Rows are one point carried round by a steady rotation, each followed by how many steps it has turned.
The counts run from 0 to 450.
[ -3 -12  -8   4 -18  25 -25  12 -19   2  -5  -3  14 -21  13  -5  -1   4
 -16  15   5   2  18  -5  -7   5   3  -1   6   8 -10 -13  26  -3  -9  -4
  16   4 -11  -3   8  -9 -10  -2  -4  11  -8 -24  -2  18   0   2  10  -5
  -2  17  -1 -19  -4 -12  -2   4  12 -22  23  21  -1   1 -12 -12  13 -14
 -17 -12 -26  13   0   9  14 -15  -4  27   4  21   0   4  10 -21   9] : 60
[  6  -3  -3  18 -12  26 -26   9  -7   0  -8  -9  -1   2  19  -4  -9  10
 -13   4   4  -9  -3  -1  -2   0  10  -6   3   8  -9 -10   7 -10  -5  -3
  14  -2 -12 -14  10 -18 -15   7   6   3 -16 -22   3   5  -6   0 -10   0
 -16   8  -2 -31 -10 -12  -1  -5  14 -21  14  24  -4  10 -13 -12  16 -20
 -22 -21 -18  12   8  12  13 -12  -9  27  -6  19  -1   7   6 -23   3] : 162
[ 13  -5  -6   6 -27  28 -17  16  -2 -11   2 -13   9 -11   7  -8  -4  -5
  -5   4  -2   6   0 -12   1  10  18 -10  -2  -2  -4 -11  11  -3 -10 -13
  12   5  -2   0  15  -4 -13  16 -10   5 -21 -21   7  12 -19  -3  -9  -8
   0  10  -4 -30 -14 -11 -12   0  16 -34  20  19   7   7 -15  -3  16  -7
  -7 -18 -13  22 -10   5   3  -4  -7  20  -2  27   3  18  15  -3   1] : 117
[ 12 -13   2  13 -24  31 -15  12  -7  -6  16  -5  16 -11  13  -4   3  -3
 -25  21  -1   9  15  -6   4  -3   8   3   5   8 -16  -9  18   6 -10  -2
   4   9  -6   2  10   2  -7   1  -8   9 -10 -24 -14  23 -10   2  -2  -6
   5   9 -11 -21   2 -15 -11  -3  11 -25  12  20   0   2 -13 -17   9 -11
 -13  -6  -9  15 -19   8  12  -9 -11  25   0  26   4  10   9 -17   5] : 448
[ 11  -7  -8  11 -27  23 -21  12  -4 -10   1 -19  16 -16  22 -18  -6 -10
 -18   8 -16  -3  10  -6   4   3   3   3  -7   8 -12 -15  10   1  -5 -12
   6  10 -11   8   7  -2  -2  10 -19  10 -13 -14  -5  18 -17   3  -8  -7
  -9  10 -16 -20  -5 -21 -17  -2  15 -19  12  21  -5  -4 -18  -9  19 -15
 -17 -12  -5  16  -6   3  10  -3  -2  33   2  23  10  10   5 -13   5] : 344
[ 12  -1  -3  20 -20  21 -24  19  -4  -6   0  -8  -5  -6  13  10  -5   7
  -5  -1  -2   5   7   1  -5   4  18  -2   3   0   5 -12   1 -12  -5 -12
  10   6 -16  -1   8 -14 -19   9   2   4 -14 -15   8   2  -9   2  -7  -4
  -4   7   1 -29 -12 -11  -1   0  16 -32  21  22   1   7  -4   0  23 -12
 -11 -25 -22  23   3  13  14 -14  -8  23   1  19   5  18   7 -15   6] : 90
[  2  -7  -5  11 -26  15 -22  25 -22 -16   2   1  12 -11  14   2   8  10
 -15   6  -5  12  26  -7   1  -1   9  -4  -5  -1  -4  -6  18  -7  -9  -3
   4   7  -9   1  15  -6 -15   3  -5   7 -19 -29   3  10  -9  10   5  -2
  12  24   0 -25  -2 -12  -7   0  14 -20  17  17   0   7  -7   1  19  -8
 -14  -9 -18  17   6   4  17 -14  -7  24   0  25  10  11  11 -19  14] : 292
[  5  -7 -11   9 -23  24 -26  13  -5  -6   6   7  -1 -11   9  -1   2   7
 -20  17   7   4  14  -5  -1   1   2   2   8   0  -8  -7  29   4 -17   1
   8   3 -20  -2  11  -7 -16   0   7   9 -15 -19  -5  13  -2   3  -4   8
  -1  10  -6 -25  -1 -12  -1   3  18 -26  24  15   2   9 -14 -10   7 -10
 -11  -9 -27  13  -5  11  14 -24  -4  18  -5  24  -5  16  13 -15  10] : 257
[ 19  -4  -1  17 -18  13 -30  18   0  -6   0 -14   3  -8  22  -4  -8   2
 -17   5 -11   1  -1  -2   2  -1  10  -8  -7   6   0  -1   3  -2  -3  -1
   5   9 -14  -2  12 -11  -8  17  -4  11 -25 -19  15   6 -18  -3 -16 -11
   3   4  -7 -41   0 -20 -14   5  14 -19  13  15   2  10 -10  -6  15 -11
 -13  -9  -3  30  -8   9  -1 -12  -1  21  -8  20   8  18   8   0  14] : 110
[  3  -4 -12   9 -16  18 -37  15 -13  -6  -1   5   4   5  11   6   0   8
 -16  21  -1 -11  11  -2  -5   9   6  -4   3   1  -7  -5  18  -5  -5  -4
   6   3 -20  -5  16 -14  -8   1   0  12 -12 -10   2  -5 -12   2  -9  -4
  -6   0   2 -40 -15 -13   2  13  12 -12  26  18   4  11 -14 -18  14 -18
 -16 -18 -10  20  -4  14   5 -20   0  24 -18  21  -2  15  19  -7  11] : 330
[ 15  -8  -5  12 -15  30 -27   9   2   0  16  -9   3  -6  10   5  -2  -2
 -16  23   0   2   7   0   0  10  12   2  10   7  -2 -12   8   4  -9  -5
   9   8 -21   7  10  -8  -8   1   2  19  -4 -12  -6  13 -11  -7 -13  -7
  -3  -7  -7 -28 -10 -13  -8   8  16 -24  23  23   5   6 -15 -20  10 -12
 -10 -13 -12  27 -19   9   6 -20  -7  20   0  21  -3  14  15 -10   6] : 50
[ 17  -2  -6  12 -22  22 -16   6   4 -13   5 -12  -2 -15  16   0 -11  -1
 -13   2  -8   9   9 -12   1  -1   3  -4   3  -1   3 -13  18  -1 -11 -10
   8  10 -22   7   5  -7 -15  15  -1   4 -25 -16   2  13 -13  -5 -10   0
   3   9 -13 -18  -6 -19 -12   1  21 -32  13  17  -1   2 -17   0  12  -8
  -5  -9 -22  27 -12  13  13 -23   0  21   5  23  -1  19   6  -2   9] : 281
[ 15  -5  -6   7 -19  24 -22  14   1   8   2 -14   4  -9  19   1  -4  -2
 -14  14  -7  10   1  -2  -6  13  20  -6   8   7   5  -8   3   1  -8  -9
  11  13  -9   5   7  -8 -13  11  -9  20 -18 -12  13   9 -11  -6 -12 -16
   1   1  -3 -37  -9 -14  -5   9  14 -22  21  15   8  11 -15 -13  13 -12
  -9 -21  -6  33 -15   6   1 -14  -2  18  -5  23   2  19  12  -2   6] : 314
[  9  -9   3  17 -11  22 -21   8  -5   3   5 -17  13  -8  31  -5 -10 -13
 -28  17  -3  -3   4   7  -1   6   9   3   3  15 -10 -10  -2   2   0 -13
   4   7  -2   9   9  -8  -1   2  -7  16 -10 -27  -3  10 -12   2  -8 -12
  -2   1 -10 -30  -6 -19 -15  -4  13 -23  11  24  -8   3 -18 -19  11 -13
 -16  -7  -7  22  -7   8   4  -1  -4  29   5  22   5  -2  13 -17   1] : 243
[  8  -1  -4  14 -20   9 -16   7 -18 -25  -4   5   7 -16  22   4 -14   6
 -22   7  -4  -2  21 -18   0  -1  -3 -10  -2   0  -9  -9  19 -13  -4  -9
   4   4  -4   5  10 -13  -8   6 -12   0 -32 -26  -5   1 -12  10   5  -1
   3   9  -6 -26 -12 -21  -7  -1  12 -20  13  17  -6   8 -17  -2  13 -18
 -14  -6 -16  20   5  16  19 -12   6  25  -8  23   3   8  16 -12   8] : 0
[ -2  -1 -11  11 -11  16 -29  15 -20  -7  -2   5   7  -7  23   4  -6   9
 -29  27   0  -7  20  -3  -3   4   3   0   7  14 -10  -8  13  -6  -1   1
   8   4  -4   0  11 -21  -5  -4  -5  19 -11 -23  -8   0  -7  10  -1  -8
  -3   0  -6 -34  -9 -13   0   8  10 -12  17  17   1  11 -13 -24   7 -22
 -19  -9  -3  19   2  13  14 -14   1  22 -18  21   2   3  20 -14  10] : 231
[ 15  -2  -3  20 -24  30 -30  13  10  -6  12 -11   4  -4  16  -5  -4  -5
 -19  11 -14  -5   3   4   5   2  10   5  -1   1  -8  -7   5   4  -4  -4
   1   5 -18   0   8  -4  -9  12  -3   6  -9  -3  -1   8 -16  -4 -21  -2
  -8  -1 -11 -30  -5 -12 -10   1  16 -27  17  18   1   7 -15 -12  19 -16
 -13 -22  -6  21 -16   9   2 -12  -8  25  -5  17   2  22   4  -7   7] : 346
[ 15  -9   0  12 -12  26 -27   9  -2   4   6 -19  10  -5  18  -6  -8  -6
 -16  22  -5  -4  -5  -4  -2   5  14  -4   3   9 -12  -8   9   0  -4  -8
  10   5  -7  -6   9  -3  -4  12 -13   9 -16 -14   9   9 -10  -6 -10 -10
 -13  -2  -1 -35 -10 -14  -6   2  12 -21  20  26   0   9 -22 -18  11 -19
 -19 -18  -2  22 -17  12  -3  -9  -3  25  -6  21   3  11  16  -5   1] : 142
[  4 -13  -4  13  -6  21 -29  12 -19   2   0   0   8  -8  18   5  -3   7
 -22  18   4   1  16   6  -9  -1   5   1   9  16  -6 -14  11  -4  -6  -1
  13   7 -15  -1  11 -17 -11  -6   8  14  -8 -25  -3  13  -3   6   5  -9
  -1   8  -2 -23  -7 -15  -2   3  12 -21  23  22  -2   4  -4 -21   8 -12
 -17  -9 -22  19   1  13  15 -18  -7  24   2  18   4   1   9 -25   9] : 259
[  8 -13  -9   6 -22  30 -29  12 -10 -11   2  -4   4  -5  -1  -1   2   6
  -9  10   2   2  13 -11  -2  -3   3  -1   5   1 -10  -9  27   0 -15   7
  14   2 -24 -10  11  -3 -14   9   5   4 -12 -14  -4  16  -7  -1  -5   3
  -6  11  -4 -24  -4 -15  -1   4  18 -21  24  16   8   8 -12 -11   9 -13
 -15 -15 -24  13  -8  10  11 -23  -4  23  -4  21  -5  17   8 -13  14] : 357
[  3  -5 -12  14  -9  10 -27  13 -15  -2  -9  -6  14 -13  32  -7 -11   4
 -26  16   0  -9  12   4  -4   9   4  -3   3  11  -7 -10   7  -7   5  -8
   7   1   0   5  14 -18  -3   3  -9  14 -13 -28   9  -1  -9   7   1 -10
  -3   6  -5 -33  -9 -16 -13   6  11 -19  18  22  -2   7 -15 -12  16 -15
 -16  -8 -11  19   3  14  -1  -2   6  27  -7  20   7  -2  18 -13   6] : 35
[ 16  -8   2  18  -9  13 -22  10 -10 -16  -4 -12   7  -7  22  -4 -17   1
 -18  11  -5  -6   6  -8   2  -4   3  -8   4  18  -8  -7  -2  -9   0  -2
   6  10   3   8   8 -16  -4  14 -14  14 -26 -23   2   6 -20   2 -10 -18
   1   2  -7 -35 -11 -23 -14   3  12 -16   7  18   4   9 -16 -15  12 -15
 -13  -5   0  32  -5  12   6  -4   4  24 -11  22   8   6  12  -9   8] : 407
[ 16  -4   1   7 -17  14 -23   9 -12 -23  -2   3   5  -2  17   0  -5   8
 -20   9   6  -1  13 -19   7  -2  -1 -14  -4  -4 -11   2  16  -7 -10  -4
  -2  -3 -11  -7  16  -5  -8   9  -3  -1 -33 -24   3   3 -16   0  -3  -3
   5  10  -3 -34 -10 -21  -6  -5   9 -15  12  17  -8  13 -22  -4  11 -15
 -18  -6  -9  14   3  15  13 -15  -1  19 -11  31  -2  15  18  -3   6] : 201
[ 12   0   0  17 -19  29 -19  18  -4 -11   0  -4  -6  -5  21   8 -11  12
 -10  -2   7   6   3  -4   3  -2  21  -5   9   3  -3 -11   1  -9  -4  -5
  11   6  -4  -6  12 -16 -18  10   4   1 -19 -26   6   2  -5   0  -9  -4
  -1  12  -2 -27 -12 -12  -1  -5  17 -34  17  16   8  11  -4  -2  19 -15
 -14 -22 -16  23   3  15  16 -11 -10  18  -3  21   3  14   9 -20   2] : 190
[ 14  -4   4  16 -12  17 -22  13 -12 -16  -7  -3   0  -2  19   7  -9   3
 -11   3   5  -6   1 -14   0   1  12 -11   3  -2  -9  -4   4 -12  -2  -8
   4   2  -4  -7  14 -11 -12  13  -2  -2 -23 -22   9  -5 -12  -2  -4  -7
  -3   6   5 -38 -16 -16  -1  -2   9 -22  15  23  -7  11 -18  -6  20 -18
 -19 -16 -12  24   3  18   7  -8  -6  26 -15  21   4   9  15 -12   1] : 398
[  0  -2  -9  17 -21  24 -25  12 -11 -16  -2  -1  13 -10  25 -10  -9  11
 -21   4  -6  -4  18 -10   3  -4   4  -1  -4   3 -16  -9  21  -9  -3   0
   7   1  -8  -7   8 -11 -11   6 -12  -2 -15 -21  -3   7  -3  11  -1   3
  -7  15  -7 -18  -5 -15  -3  -3  12 -22  12  18  -3   8 -17  -5  17 -21
 -21 -13 -16   2   3  16  21  -8  -4  33  -5  17   8   9   4 -24   7] : 164
[ 12 -10  -2  21 -20  30 -26  17  -5  -7  20  -5   7  -7  20  -1  -3  -1
 -31  20  -2   6  11   5   3  -5  14   7   6  11 -11  -7   6   8  -2  -3
   1  12  -9   5   9  -6  -4   2  -4  13  -3 -16 -10  11  -6   0 -13  -8
   0  -2  -9 -26   1 -13 -12  -1  12 -29  13  18   0   7 -10 -19  13 -14
 -14  -9  -3  21 -17  11  10 -10 -11  25  -3  16   9  12   8 -17   5] : 447
[ 17   1  -5  19 -26  25 -24  11   7  -5  16  -7  -1  -1  23  -3  -5  -6
 -27  16  -5  -3   3   4   6   6  10   2   3   1  -6  -5   3   4   0  -9
  -5   6 -18   7  10  -9  -6   4   4   9  -9 -14  -7   8 -12  -5 -25   0
  -3  -1 -15 -30  -5 -13 -14  -4  14 -27  17  20  -3   5 -17 -14  17 -17
 -14 -15 -11  24 -13   8   7 -11 -10  20   1  22   1  19  11 -11   5] : 246
[  4   0  -8  10 -22  26 -11  16 -10  -6  -1  -7   6 -20  13  -1  -5   6
 -10   1  -7  15  22  -9  -2   3  12  -3   5   7   4 -22  12 -12  -6 -12
  15  12 -10   7   7 -10 -17   3  -9  10 -21 -22  -1  16  -7   8   5  -6
   4  13  -6 -17  -8 -14  -4   5  15 -26  16  14   4   1  -8  -2  19 -13
 -14 -15 -21  25   2   6  22 -14  -1  22   6  22   8  11   8 -19  11] : 288
[ 15  -1  -8   7 -30  27  -9  13   1  -9   9  -9   1 -13  13  -2  -5  -7
 -10   7   2  11   2 -11   0  18  18  -7   7  -5  -1 -12   8   0 -12 -16
   8  10  -3   7  14  -6 -15   6  -4   8 -22 -28   3   8 -12  -5  -8  -5
   7   6 -10 -28 -14 -16 -12  -1  18 -34  20  16   5   3 -18   1  14 -10
  -7 -15 -12  28 -11   7   9 -10  -6  16   1  28  -3  17  17  -4   2] : 17
[ 11  -3  -7   5 -34  30 -14  18   0 -12   1 -12   8  -7  14 -15  -4   0
 -12   2   2   2   1 -10   5  11  12 -10   1   4  -9 -11  10   1 -14  -5
   9   3  -5  -3  19 -11 -16   9  -6  10 -23 -28   1  15 -16  -3 -16  -3
   1  15 -11 -26 -10 -16 -16  -3  21 -22   9  14  10   8 -19  -2  11  -8
 -13 -15 -11  16  -7   0   7  -3  -8  19   2  32   3  16  12  -9   3] : 417
[  8  -9   1   9 -21  13 -24  13 -19 -29  -2   2  16  -2  18  -2  -3   8
 -19   5  -7  -6  15 -15   5  -5   0  -8 -10   2 -15  -4  11 -11  -2  -5
  -1   0   1  -5  15  -8  -6   8 -10   6 -28 -24  -2   0 -18  12   3  -7
   2  17  -3 -28 -11 -24 -11  -4  11 -13   6  16  -7   8 -15  -2  17 -15
 -20  -2  -4  16   5   9  13  -7  -3  32 -10  25  10  11  14 -15  11] : 400
